128 stands for zero in the data rows.
Here are some points, each followed by its number:
[159 119  90 148 149  91 100 170 138  88 167 110 137 100 112 117 131] 0
[134 131 104 111 110 117 127 129 186 129 166 103 139 137  73 117 137] 1
[ 69 146  96  75 123 133 138 146 144 186  74 202 103 121 135 147  69] 2
[151 106 238 133 119 172 156  50  26 105  96 115 108 149 149 135 154] 3
[145 171 116 120 135 158 124 105  86 156  81 164 135 184 128 117  40] 4
[164 117 115 136 163 121  93 176 106  85 117 136 123  97 152 135 108] 5
[142  95 108 164 223 116 115 166 103  66 112 118 141  48 158 102 156] 6
[146 155 120 180 156 146 113 138  86  89 162  81 123 123 150 111 135] 7
[216 137 216   8   0 208 155  37 118 203 154  86 161 197  79 155 143] 8
[179 110  63 172 161  63  84 194 154  60 210  87 154  79  97 102 152] 9
[175 109 106 149 192 114  85 200  84  56 107 147 119  74 153 139  92] 10
[117 122 126 128 142 119 143 152 129 101 134 142 126 103 106 142 118] 11
[159 133 156  86  72 151 134 100 133 158 138 118 139 160 108 134 131] 12
[130 177 161 181 185 137 140  76  75 134 145  77 136 218 165  62 159] 13
[119 108 145  90 125 116 105  80 175 161 105 115 105 177 180 119 191] 14
[143 147 123 167 150 142 120 142  93  94 152  99 125 118 143 118 129] 15
[ 86 149  87  80 121 127 130 139 151 182  94 179 112 131 129 134  84] 16
Which five points above are nearest to each new point by angle, seen from the average point of the numbered points? Their numbers follow each, nearest first.
[120 129 119 108 162 116 150 177 143  74 145 145 121  87  97 149 119] 11 0 10 9 5
[ 67  97 166 158 119 103 131 110 137 120 112 151  83 145 137 123 154] 14 11 3 2 16
[102 132 138 118  70 146 143 176 148 117 172 115 109  71 132 168 152] 11 1 12 0 9
[164 131 137 174 165 120 121  63  31 151  68 176 156 198  62  25  26] 4 13 3 2 16
[131 116 134  97 127 103 106  81 178 158 114 111 114 181 172 114 183] 14 12 8 13 1
[131 163 142 181 162 123 134  93  90 124 143  90 136 187 151  83 146] 13 7 15 3 14
[171 154 116 138 137 119 117  69 145 139 134 109 154 231 114  90 126] 13 12 14 4 8
[141 110 103 147 195 126 115 165 117  86 125 116 136  67 148 112 148] 6 10 5 0 9
[131 132  92  94 111 116 129 134 198 140 159 120 142 143  69 115 123] 1 12 16 0 9
[133 158 133 187 169 123 126 110  92 117 144  95 135 170 152  79 142] 13 7 15 3 6
[140 159 116 128 125 151 123 105  90 153  82 171 135 178 122 121  48] 4 2 16 12 8
[ 79 212  53 147 119 117 143 125 151 204 204  96 144 185  40  61  75] 1 16 4 13 2
